[[  8  49   1]
 [  4   9 -26]
 [ 27 -43  -2]
 [ -7  26 -16]
 [ 38 -33 -22]
 [-29  42  31]
 [ -9 -48  -1]
 [ 13  41   2]]
|
[[  1 -26  -2 -16 -22  31  -1   2]
 [ 49   9 -43  26 -33  42 -48  41]
 [  8   4  27  -7  38 -29  -9  13]]

[[ 28  32  36 -46]
 [ 28  32  34 -45]]
|
[[-46 -45]
 [ 36  34]
 [ 32  32]
 [ 28  28]]

[[ -7  12  24]
 [ 15   1   8]
 [  2   1  10]
 [ 46 -20 -27]
 [ 15  -5 -11]
 [ 38 -12 -24]
 [ 46 -15 -12]
 [ -4  15  10]
 [ 33  -7 -14]
 [  7   0   5]]
|
[[ 24   8  10 -27 -11 -24 -12  10 -14   5]
 [ 12   1   1 -20  -5 -12 -15  15  -7   0]
 [ -7  15   2  46  15  38  46  -4  33   7]]

[[  4 -18  -2   1 -11 -33   9   7  -1  23]
 [-10  -3  -9 -28 -13 -19   2   2  -1   5]
 [-13  -8  -5 -17  -3  27   7 -15   1  35]
 [  3  -3  18 -48  17   1  15   7  -6   8]
 [  4 -20  10  40   8 -36  32  -4  -7 -25]]
|
[[ 23   5  35   8 -25]
 [ -1  -1   1  -6  -7]
 [  7   2 -15   7  -4]
 [  9   2   7  15  32]
 [-33 -19  27   1 -36]
 [-11 -13  -3  17   8]
 [  1 -28 -17 -48  40]
 [ -2  -9  -5  18  10]
 [-18  -3  -8  -3 -20]
 [  4 -10 -13   3   4]]

[[ 58 -48  29]
 [ -1  22  27]
 [-53  50 -32]
 [-49  49 -31]
 [ 40 -31  23]
 [-22  23 -17]
 [ -6 -18 -26]
 [ -6 -19 -27]
 [ -6 -17 -24]
 [  3  18  22]]
|
[[ 29  27 -32 -31  23 -17 -26 -27 -24  22]
 [-48  22  50  49 -31  23 -18 -19 -17  18]
 [ 58  -1 -53 -49  40 -22  -6  -6  -6   3]]

[[ 13   4 -30 -28]
 [ 32 -54  19  19]
 [ 44  38  19  14]]
|
[[-28  19  14]
 [-30  19  19]
 [  4 -54  38]
 [ 13  32  44]]

[[53 38 43]
 [43 37 40]
 [23 35 31]
 [26 32 30]
 [19 27 26]
 [37 35 37]
 [18 26 23]]
|
[[43 40 31 30 26 37 23]
 [38 37 35 32 27 35 26]
 [53 43 23 26 19 37 18]]

[[-27  28  20  12 -44 -20  45  36  22 -20  31  15 -47  29  40   6]
 [ 22 -19  -5  -3   8  13 -27  -8  -7  42  -3 -14  -9  -9 -14  -4]
 [-20  16  -4  -1 -12 -12  24   7   8 -22   5  13  -5  11  12  11]
 [-27  29  23  14 -45 -20  46  38  22 -21  32  15 -48  30  41   4]
 [ 22 -18  -1  -1   6  13 -26  -6  -6  41  -1 -14 -11  -8 -12  -6]
 [-24  26  21  13 -44 -18  42  37  21 -14  32  13 -50  29  39   4]]
|
[[  6  -4  11   4  -6   4]
 [ 40 -14  12  41 -12  39]
 [ 29  -9  11  30  -8  29]
 [-47  -9  -5 -48 -11 -50]
 [ 15 -14  13  15 -14  13]
 [ 31  -3   5  32  -1  32]
 [-20  42 -22 -21  41 -14]
 [ 22  -7   8  22  -6  21]
 [ 36  -8   7  38  -6  37]
 [ 45 -27  24  46 -26  42]
 [-20  13 -12 -20  13 -18]
 [-44   8 -12 -45   6 -44]
 [ 12  -3  -1  14  -1  13]
 [ 20  -5  -4  23  -1  21]
 [ 28 -19  16  29 -18  26]
 [-27  22 -20 -27  22 -24]]

[[-16  -5   0  -3  12   6 -13   5   6]
 [ -1   6  15   2   5  23  14 -46  -6]
 [-10   7   5   8  -6  15   5 -27  -6]
 [ -7   3   2  -4  -6  -6  -1  -4   0]
 [ -4  -2   0  -1   3   1  -3   1   1]
 [ -7   3   2  -4  -5  -6  -1  -4   0]
 [-19  -6   1  -4  15   8 -16   6   8]
 [ -8   7  11   7  -2  22  10 -40  -7]
 [-10   6   6   8  -6  15   5 -28  -7]]
|
[[  6  -6  -6   0   1   0   8  -7  -7]
 [  5 -46 -27  -4   1  -4   6 -40 -28]
 [-13  14   5  -1  -3  -1 -16  10   5]
 [  6  23  15  -6   1  -6   8  22  15]
 [ 12   5  -6  -6   3  -5  15  -2  -6]
 [ -3   2   8  -4  -1  -4  -4   7   8]
 [  0  15   5   2   0   2   1  11   6]
 [ -5   6   7   3  -2   3  -6   7   6]
 [-16  -1 -10  -7  -4  -7 -19  -8 -10]]
---
[[ -9  -7   0 -11 -42]
 [ -6  -5   8 -12 -48]
 [ -9  -3   0 -11 -38]
 [-12  -8   4  -9 -37]
 [ -9  -4  10 -13 -39]]
|
[[-9 -7]
 [-6 -5]]

[[-59  63]
 [ 18  31]
 [-38  -7]
 [-26 -10]]
|
[[-59  63]
 [ 18  31]]

[[ 17  -4  10]
 [ 14 -16   8]
 [ 27  21 -50]]
|
[[ 17  -4]
 [ 14 -16]]

[[ -6 -33  -9 -30  10]
 [ -6 -25   3  18   2]
 [  0  -4  18 -61  26]
 [  9  -4  14  -4   3]
 [  4 -61  -7 -12  32]]
|
[[ -6 -33]
 [ -6 -25]]

[[ 30 -18 -20 -28]
 [ 40  55  37 -32]
 [-37   0  13   7]
 [ 10  36  21  34]]
|
[[ 30 -18]
 [ 40  55]]

[[  4  58  33]
 [ -5 -60 -34]
 [  0  -3   0]
 [  3  39  23]]
|
[[  4  58]
 [ -5 -60]]
---
[[-32  15 -33  10  19  -5 -49]
 [ -9  18 -31   9  14   9 -40]
 [ -7  24 -26   2   9   1 -51]
 [-17  16 -26   7   3   6 -54]
 [-25  11 -27  13  11   1 -46]
 [-11  15 -26   1   3   3 -58]
 [-29  16 -32  19  24  -3 -48]
 [-28  18 -31  13  27  -6 -49]
 [-22  15 -25   3   6  -1 -50]
 [-11  20 -21   3   7   9 -49]
 [-32  23 -31   9  21 -11 -47]
 [-30  17 -34  20  12   7 -43]]
|
[[ 15 -33  10  19  -5 -49 -32]
 [ 18 -31   9  14   9 -40  -9]
 [ 24 -26   2   9   1 -51  -7]
 [ 16 -26   7   3   6 -54 -17]
 [ 11 -27  13  11   1 -46 -25]
 [ 15 -26   1   3   3 -58 -11]
 [ 16 -32  19  24  -3 -48 -29]
 [ 18 -31  13  27  -6 -49 -28]
 [ 15 -25   3   6  -1 -50 -22]
 [ 20 -21   3   7   9 -49 -11]
 [ 23 -31   9  21 -11 -47 -32]
 [ 17 -34  20  12   7 -43 -30]]

[[ 25 -14 -35  12  -7  18  -3]
 [-31   8  14 -10  11  10  18]
 [ 45 -17  16   3  -7 -17 -26]
 [ 14   0  36  -4   2 -24 -11]
 [  3  -2 -42  14  -3  16   2]
 [-44  19  22 -10  13  -3  19]
 [ 10   2  53 -10   4 -31 -13]
 [-37  10  -5  -4  10  16  20]]
|
[[-14 -35  12  -7  18  -3  25]
 [  8  14 -10  11  10  18 -31]
 [-17  16   3  -7 -17 -26  45]
 [  0  36  -4   2 -24 -11  14]
 [ -2 -42  14  -3  16   2   3]
 [ 19  22 -10  13  -3  19 -44]
 [  2  53 -10   4 -31 -13  10]
 [ 10  -5  -4  10  16  20 -37]]

[[-43  -4   2  19  -7  45]
 [ 17  14  10  -6   8 -22]
 [-18  22  30  14  13   8]
 [-28 -20 -15  10 -17  40]]
|
[[ -4   2  19  -7  45 -43]
 [ 14  10  -6   8 -22  17]
 [ 22  30  14  13   8 -18]
 [-20 -15  10 -17  40 -28]]

[[ 5 12 43 60 33  6  3  1  4]
 [58 30  6  2  2  3  3 14 46]
 [ 3 10 30 59 45 14  3  2  3]
 [58 45 14  2  2  3  3  9 33]
 [ 2  3  4 10 45 60 31 10  4]
 [11  3  2  2  2 13 44 58 33]
 [56 24  6  2  1  4  3 17 49]]
|
[[12 43 60 33  6  3  1  4  5]
 [30  6  2  2  3  3 14 46 58]
 [10 30 59 45 14  3  2  3  3]
 [45 14  2  2  3  3  9 33 58]
 [ 3  4 10 45 60 31 10  4  2]
 [ 3  2  2  2 13 44 58 33 11]
 [24  6  2  1  4  3 17 49 56]]

[[-46  35 -18 -22 -20]
 [ 44 -29  24 -48 -48]
 [-33  26 -19 -44 -43]]
|
[[ 35 -18 -22 -20 -46]
 [-29  24 -48 -48  44]
 [ 26 -19 -44 -43 -33]]

[[-15   0  18  44 -45 -22]
 [-12 -15  23  44 -30 -19]
 [-17  -2   2  52 -43 -25]
 [ -7 -24  36  33  -5 -18]
 [-13 -27  29  37 -23 -15]
 [-16  20   0  26 -40 -23]
 [-22   9   2  45 -45 -15]]
|
[[  0  18  44 -45 -22 -15]
 [-15  23  44 -30 -19 -12]
 [ -2   2  52 -43 -25 -17]
 [-24  36  33  -5 -18  -7]
 [-27  29  37 -23 -15 -13]
 [ 20   0  26 -40 -23 -16]
 [  9   2  45 -45 -15 -22]]
